In the rows, 128 means zero.
The rows of T fall into a few groups, which share some directions, and each row is roughly a mix of its group's hidden directions, except one row that fits no group.
T, 143 rows:
[[115  76 136 148 190 144 125 146 162  97]
 [163  72 135 145 146 111 158  71 119 145]
 [126 142 176 139 137 132  99 159 162  64]
 [134 146 117 147 177  51 139 116 143 118]
 [143 128 108  84 124 133 168 154 132 198]
 [147 106 133 164 177 135  63 124  98 118]
 [135 173 166 163 149  91 129 176 108 150]
 [ 98 169 117 176 135 186 100 117 140 147]
 [125 165 167 144  87 133 106 128 158  68]
 [ 90 184 148 126 138  87 149 162 106  96]
 [145 150  93  80 139 127 115 199 138 141]
 [166 159 169  87 169 151 140 134 129  86]
 [200 162 156 116  86 130 138 119 107 146]
 [158 135 152 164 132 185 185 135 132 150]
 [ 99 138 173 149 138  80 170 112 173 132]
 [116 135 123 208 106 138 147 105 126 170]
 [112 109 149 179 114 131 135  56 133 157]
 [142 139 166 159 145 105 119  67 141 177]
 [147  86 160 136  84 130 128  67 158 122]
 [130 114 107 104 111 179 119 165 182  91]
 [ 73 157 100  87  78 152 137 128 139 116]
 [131 138 165 117  64 129 153  90 174 133]
 [113 187 123 133  98 172 130 149 153  82]
 [ 90 105 115 171  80 144 134  85 150 159]
 [159 144 121 133 162 184 174 154 163 109]
 [188 100 138 145 173  86  97 126 143 135]
 [154 114  79 145  99 153 103 153 134 187]
 [151 146 152 177 119  83  83 124  91 152]
 [202 136 181  94 137 119 135 137 133 118]
 [153  60 105 163 163 151 136 132 158 116]
 [152 136 138 120 101  93 155 161 170  68]
 [109 137  64  81 111 123 142 118  99  87]
 [159  76 111 133 139  94 135 130 118 195]
 [155 162 146 108  99  84 136 122 194 129]
 [ 77 135 103 133  93 104 148  91 124 182]
 [ 79 125 108 183  94 126 115  83 139 152]
 [ 64 124 106 170 132 129 169 153 112 159]
 [128 104  68 124 109 127 152 105  87 178]
 [135 145 216 129 120 106 129 112 139 156]
 [108 125 191 134 165 135 171  87 149 138]
 [125  92 173 127 140 118 109 132 122 205]
 [174 102 109 148 138  98 112 186 158  99]
 [104 112 114  76 130 136 170  63 129 130]
 [125  71  78 150 140 106 133 148 144 176]
 [105  76 125 129 101 153 178  84 107 147]
 [ 85 106 109 124 149  78 132 153 133 188]
 [123 120 163 173 101  77 115 114  78 109]
 [136 112  85  84 112 110 124 172 155  77]
 [116 177 143 134 133 100  73  81 137  98]
 [110 168 139 160 129  95  73  76 129 120]
 [104 120 158 152  77 123 132  69 132 168]
 [127 173 156 106 179 165 106 109 132  86]
 [142 146 142 126 106 130  65 143 159  69]
 [129  95  95 128 181 125 148 128  86 181]
 [157  55  98 116 158 140 113 133 101 154]
 [121  77 128 170 107 110 122  92 119 186]
 [140 156  99  97 151 137  84 196 126 129]
 [ 72 121  84 135  68 122 122 114 156 122]
 [ 93 154 159 146  90 190 106 126 108 106]
 [131  78  93 113 132 106 139 187 100 160]
 [ 88 102 132 135 104 173 130  69 102 155]
 [ 84  83  81 147 107  96 110 132 114 164]
 [170 159  63  98 123 125 152 147  95 126]
 [162 162 150 144 156 116  57 128 116 154]
 [125 101 108 170  97  63 140 127 107 163]
 [131 187 147 124 119  87 174 155 161 147]
 [135 136 109 126 182 145 106 159  90 185]
 [141 180  86 106  84 113 122 170 111 148]
 [139 157 171 162 121  86 116  82 165 106]
 [141 140 152 168 149 102 192 160 112  97]
 [144 163 132 134  92 197 112 168 149 131]
 [151 153 187 154 129 105 112 183 132 101]
 [102 165 159  98 128 132 130 160 168  70]
 [ 63 124  82 161 139 122  86 117 113 145]
 [166 151 145  86  83 116  85 137 168 115]
 [170 138  65 107 120 118 134 160  83 145]
 [185  82 130  88 106 148 155 103 133 153]
 [115 188 163 167 143 103 177 137 122 126]
 [100 148 159 142  84 141 111 152 186 162]
 [109 156  86  98 150 125  92 189 117 108]
 [160 162 118 141 124 112 201 114 161 107]
 [193 137 158 136 149  84 109 149 101 154]
 [146  74 148 192 112 134 103 149 116 101]
 [130 194 147 137  85 140 156 153 166 141]
 [120 151 166 168 145 129 149  56 126 109]
 [164 113 113 177 124  99 117 154  66 143]
 [152 131 115 147 161 103 168 185  83 140]
 [105  95 133 116  79 152 180  85 127 152]
 [119 202 130  98  89 157 125 146 110 148]
 [118 166 125 202 138 122  95 109 114 161]
 [164  95  81 109  83 126 124  96  96 157]
 [143 170 187 140  77 150 123 134 158 112]
 [185 118 137 150 165 109  83  95  95 126]
 [ 87 144 121 170 153 138 188 101 110 101]
 [178  88 147 101 104 110 186 150 129 132]
 [ 77 153 119  95 176 143 158 122 149  90]
 [182  82 135 149 172 133 101 157 101 132]
 [160 111 144  63  98 132 153 113 137  81]
 [146  65 151 139 135 157 169 110 118 172]
 [ 94 165  92 149  68 155 139 106 146 109]
 [166  98  78 135 144 135 161 162  81 145]
 [111 113 161  83 135 147 196 119 156 110]
 [ 86 158 168  99 147 141 133 113 183  97]
 [121 112  97 127 157 131  73 175 103 171]
 [118 126  89 144 192  80 109 134 111  98]
 [106 163 123  84  74 175 112 149 144 140]
 [113 145 128 176 124  92 101 104  97 187]
 [136 155  67  97 109 114 154 159  92 157]
 [141  57 134 161 105 145 172 149 111 134]
 [158 132 109  74 103  93 130 143 187 136]
 [141 152 107 162 126  94 122 185  73 132]
 [119  95 158 175 121 167 148 103 176 154]
 [127 122  98  70 161 161 182 118 145 133]
 [154  80  68 117 115 167 126 107 130 160]
 [139 174 151 121 165 124 185 156 166 112]
 [110 101 116 118 137 183  92 156 112 184]
 [171 114 124 174  70 126 143 119 164 155]
 [177 115  87 105 123 164  91 115 154 167]
 [110 103  95 171 130 128 109 156  93  68]
 [153 122 148 109 180  85  77 128  93 136]
 [111 111 165  95 171 160  86 145  96 156]
 [100 179 161 136 104 164 170 101 158 136]
 [107 124  99 169  85 167 122 107 160  83]
 [122 105  95 104  84  63 149 158 126 114]
 [ 91 133  86 114 133 144 119  69 144 178]
 [109 119 159 160 118 137 138  45 143 128]
 [116  82 115 109 113 155 159  89 111 186]
 [139 114 146  96  87 136  97  63 162 138]
 [185 143 138 126 153 122 141 153 143  60]
 [135  87 137 150  84 108 193 100 134 143]
 [119 185 116 115 159 147  66 156 130 109]
 [129 146  90 108 158 113  53 152 136 110]
 [159 116 126 181 147 100 131 164  70 136]
 [134 122 212 119 114 102 145  93 135 115]
 [ 93 118 130 133 158 122 185  62 130 124]
 [ 97 148 184 121 138 107  86 150 138  80]
 [121 178 121 145  77 160 118 155 160  90]
 [111  91 120 149  62 173 161 128 141 119]
 [ 98 151  95 112  84 103 135 106  99 185]
 [163 125  73 141 114 149  84 143 132 180]
 [178 112  66 132 120 163 113 161 120 105]
 [185 113 185 125 167 141 130 118 126  92]
 [132 169  96 108 158  90 106 182 143 102]]
Each list below has one row that fits no group; the rest each fit one group, if only roughly. Name that row.
- z825: [118 137 144 174  81 135 160  81 170 141]
- z455: [174  90  73 133 151 121 167 100 112 121]
- z108: [144 118 177 106 186 138 164  97 140 100]
- z105: [110 118 117 187 159 116 139 112  84 177]
- z347: [110 131 116 163  67 110  75 100 109 140]
- z619: [125 168  79 122 120 137  96 178  87 151]
- z164: [128 112  91 115 122  95 126  63  82 152]
- z931: [109 119 102  89 151 120 180 170 103  88]
- z557: [ 94 158 117 168 192 150 100 128  99 123]
- z585: [145 133 183 102  86 109 146 161 139  81]
  z619
- z292: [105 137 113 133 115 161  73 104 186 156]
- z641: [148 132  64 120 156 154 158 181 138 133]
- z945: [113 152  67 105 156 139 167 173 112 135]
- z723: [136  85 176 137 131 128 181  91 152 101]
- z152: [ 78 160  59 112 110 110 151 134 126 117]
- z539: [104 149  90 148 123 153 117 175 165  77]
- z553: [179 138  98  56 122 137 145 111 125 149]
- z325: [119 156 205 107 141 152  94 125 114 106]
- z65: [107  66 103  93  83 111 100 121 146 148]
- z414: [ 99 147 157 123 119  99 165  56 111 119]
  z723
- z394: [155  80 150 178 152 104 123  99 124  85]
- z817: [108  98  96 118 118  80  69 147 120 162]
- z784: [169  97 117 187 164 115 106 132 129 170]
- z573: [ 92 100 109 145 121 138  72  77 118  94]
- z604: [142 151 167  88 150 109  78  93 133  91]
- z764: [111 130 116 118 148 173 200 154 123  97]
- z32: [116 171 103 112 159 164 165 140 136  71]
- z841: [158  60 160 111 114 135 148 114 142 173]
- z59: [105 134 124 138 103 140 114 139 136  38]
- z779: [137 175 168  84 136  83 117  97 111 105]
  z784
- z612: [ 98 146 158 100 195 136 164 112 114 103]
- z813: [131 124  95 134 138 119  96 167 129  51]
- z531: [112 121 166 108 169 134  73 141 118  76]
- z425: [ 95 131 166  94 104 126 182 120 170 155]
- z871: [144  78 129 108 171 182 133 172 123 123]
- z966: [ 81 171 140 114 111 183 112 130 114 170]
- z819: [118 142 175 113 114 124 197 147 154 162]
- z286: [124 167  86  89 115 145 101 164  96  88]
- z52: [124 113 112  97 118  73 105 124  91 186]
- z119: [ 99 165 103 143 118 153 163 135 175  77]
- z92: [170 104 164 133 188 114 172 140 146 135]
- z785: [134 122 161 127 173 128 160 163 123  61]
- z818: [143 176 180 121 170  90 138 128 115 161]
  z871
